500 stands for zero in the data rows.
Here are some points, each followed by its number:
array([637., 281., 538., 364., 484., 666., 584., 512., 410., 405., 690., 359., 366., 443., 503.,
       585., 616., 634., 316., 708., 706., 524.]) 0
array([911., 637., 437., 589., 386., 597.,  93., 310., 638., 512., 708., 535., 495., 253., 581.,
       557., 229., 509., 493., 759., 725., 656.]) 1
array([330., 562., 390., 312., 475., 483., 198., 412., 485., 514., 551., 323., 512., 613., 421.,
       415.,  87., 665., 163., 349., 716., 627.]) 2
array([514., 479., 668., 321., 466., 407., 784., 163., 509., 704., 563., 964., 645., 764., 332.,
       357., 262., 489., 379., 347., 516., 905.]) 3
array([612., 481., 650., 571., 448., 442., 207., 324., 376., 629., 199., 344., 513., 495., 635.,
       387., 461., 555., 278., 266., 220., 398.]) 4
array([374., 493., 426., 511., 497., 309., 499., 363., 341., 534., 461., 453., 498., 521., 378.,
       406., 455., 531., 629., 349., 416., 418.]) 5
array([608., 526., 453., 534., 483., 546., 343., 421., 562., 524., 560., 489., 489., 400., 512.,
       485., 431., 516., 497., 579., 558., 533.]) 6
array([432., 611., 472., 562., 474., 430., 575., 559., 403., 458., 627., 456., 491., 499., 422.,
       444., 508., 508., 505., 535., 532., 429.]) 7
array([336., 271., 592., 438., 702., 481., 841., 530., 572., 409., 521., 599., 418., 500., 447.,
       434., 595., 676., 600., 589., 503., 697.]) 8
array([470., 446., 485., 436., 481., 486., 554., 578., 519., 412., 474., 491., 491., 572., 533.,
       528., 562., 569., 507., 536., 505., 519.]) 9
array([625., 427., 675., 386., 554., 626., 490., 392., 539., 562., 536., 605., 525., 531., 559.,
       543., 566., 421., 405., 603., 560., 505.]) 10
array([458., 512., 405., 611., 566., 538., 510., 266., 477., 472., 672., 537., 584., 439., 444.,
       564., 486., 297., 708., 474., 695., 468.]) 11
array([637., 848., 410., 630., 530., 364., 218., 334., 487., 752., 784., 717., 523., 562., 242.,
       411., 370., 133., 771., 482., 439., 468.]) 12
array([226., 523., 857., 792., 562., 574., 999., 703., 685., 717., 733., 458., 296., 679., 332.,
       416., 613., 696., 477., 281.,  77., 624.]) 13
array([548., 508., 627., 499., 495., 536., 427., 480., 570., 563., 434., 509., 495., 407., 574.,
       499., 550., 516., 487., 516., 473., 549.]) 14
New points follow, each followed by the numbers of its two nearest points above by angle, nearest first.
array([463., 543., 333., 464., 443., 430., 783., 514., 478., 478., 543., 467., 549., 722., 494.,
       521., 464., 579., 506., 505., 512., 489.]) 9 7
array([582., 585., 373., 489., 429., 497., 558., 410., 458., 529., 467., 523., 589., 600., 569.,
       612., 502., 423., 565., 441., 420., 537.]) 12 11
array([574., 601., 477., 524., 560., 431., 377., 340., 438., 595., 597., 603., 549., 509., 369.,
       484., 467., 366., 653., 535., 494., 473.]) 12 11
array([338., 586., 121., 460., 679., 462., 669., 577., 310., 404., 697., 413., 642., 599., 438.,
       590., 568., 387., 699., 729., 701., 393.]) 7 11
array([441., 512., 414., 474., 509., 492., 530., 476., 466., 474., 564., 502., 555., 535., 453.,
       521., 519., 467., 559., 531., 521., 468.]) 11 7
array([412., 662., 394., 579., 669., 540., 402., 514., 689., 445., 449., 278., 555., 533., 572.,
       366., 243., 595., 447., 608., 659., 355.]) 2 6
array([449., 657., 867., 539., 363., 507., 647., 676., 758., 397., 355., 617., 378., 619., 700.,
       476., 517., 681., 300., 452., 427., 560.]) 13 14
array([583., 563., 628., 714., 539., 498., 442., 485., 319., 548., 378., 585., 512., 557., 476.,
       450., 496., 459., 367., 356., 425., 616.]) 4 3
array([289., 677., 551., 577., 453., 399., 627., 591., 435., 464., 713., 427., 394., 484., 385.,
       409., 554., 510., 517., 520., 459., 296.]) 7 13
array([467., 735., 397., 338., 445., 191., 392., 617., 675., 410., 490., 768., 598., 621., 476.,
       404., 214., 551., 472., 425., 544., 425.]) 2 12
array([426., 734., 770., 601., 359., 505., 547., 551., 623., 481., 543., 660., 466., 596., 601.,
       540., 557., 414., 472., 401., 433., 498.]) 13 14
array([310., 905., 405., 714., 323., 448., 905., 859., 542., 452., 481., 584., 634., 952., 771.,
       820., 665., 343., 606., 293., 264., 512.]) 13 9
array([581., 424., 488., 468., 344., 566., 631., 535., 395., 483., 572., 363., 411., 344., 512.,
       549., 741., 609., 553., 664., 535., 436.]) 0 9
array([571., 497., 607., 572., 487., 589., 748., 507., 556., 464., 559., 528., 454., 592., 611.,
       649., 689., 405., 586., 504., 467., 475.]) 13 10
array([441., 357.,   0., 593., 658., 927., 499., 969., 616., 295., 598., 345., 684.,  65., 709.,
       738., 617., 409., 720., 999., 630., 636.]) 0 6
array([407., 488., 593., 509., 440., 417., 481., 431., 566., 506., 486., 494., 455., 386., 436.,
       483., 541., 524., 654., 460., 470., 526.]) 5 14
array([597., 458., 523., 397., 519., 563., 481., 384., 493., 556., 493., 585., 530., 528., 443.,
       532., 549., 443., 582., 518., 555., 498.]) 10 11
array([446., 477., 474., 523., 513., 549., 487., 440., 406., 573., 392., 447., 564., 571., 461.,
       516., 484., 480., 453., 365., 482., 496.]) 4 5
array([440., 587., 241., 396., 373., 312., 387., 501., 479., 496., 566., 490., 584., 356., 459.,
       545., 466., 377., 779., 664., 457., 391.]) 12 11
array([549., 599., 501., 578., 473., 481., 416., 541., 485., 421., 513., 650., 541., 399., 514.,
       450., 420., 482., 522., 607., 497., 531.]) 1 6
array([462., 443., 490., 528., 646., 441., 328., 409., 437., 483., 546., 413., 514., 395., 422.,
       444., 415., 388., 560., 609., 576., 459.]) 11 6
array([490., 482., 699., 526., 421., 507., 610., 616., 559., 406., 570., 575., 408., 452., 469.,
       500., 531., 599., 445., 578., 479., 492.]) 13 8
array([363., 528., 425., 499., 586., 499., 540., 441., 368., 461., 577., 572., 631., 579., 423.,
       466., 458., 401., 560., 544., 600., 512.]) 11 7
array([359., 605., 487., 635., 446., 408., 967., 760., 592., 631., 275., 397., 674., 661., 595.,
       409., 555., 607., 499., 395., 296., 328.]) 13 9
array([435., 448., 500., 513., 544., 473., 543., 526., 443., 474., 474., 468., 482., 456., 444.,
       443., 490., 579., 466., 504., 506., 494.]) 8 5
array([586., 558., 541., 658., 591., 525., 482., 481., 382., 552., 413., 570., 500., 524., 500.,
       451., 458., 493., 384., 431., 474., 548.]) 4 3
array([387., 530., 427., 551., 577., 563., 404., 482., 490., 485., 618., 483., 566., 390., 461.,
       587., 464., 443., 661., 643., 593., 476.]) 11 6
array([458., 485., 468., 515., 479., 493., 533., 469., 411., 584., 357., 448., 576., 573., 489.,
       561., 543., 428., 475., 340., 458., 516.]) 4 5
array([572., 419., 405., 514., 494., 488., 380., 458., 438., 589., 412., 518., 525., 370., 461.,
       466., 566., 442., 557., 436., 437., 503.]) 4 5
array([380., 375., 689., 615., 659., 475., 440., 411., 385., 417., 508., 529., 361., 465., 476.,
       488., 641., 488., 552., 308., 535., 646.]) 8 13
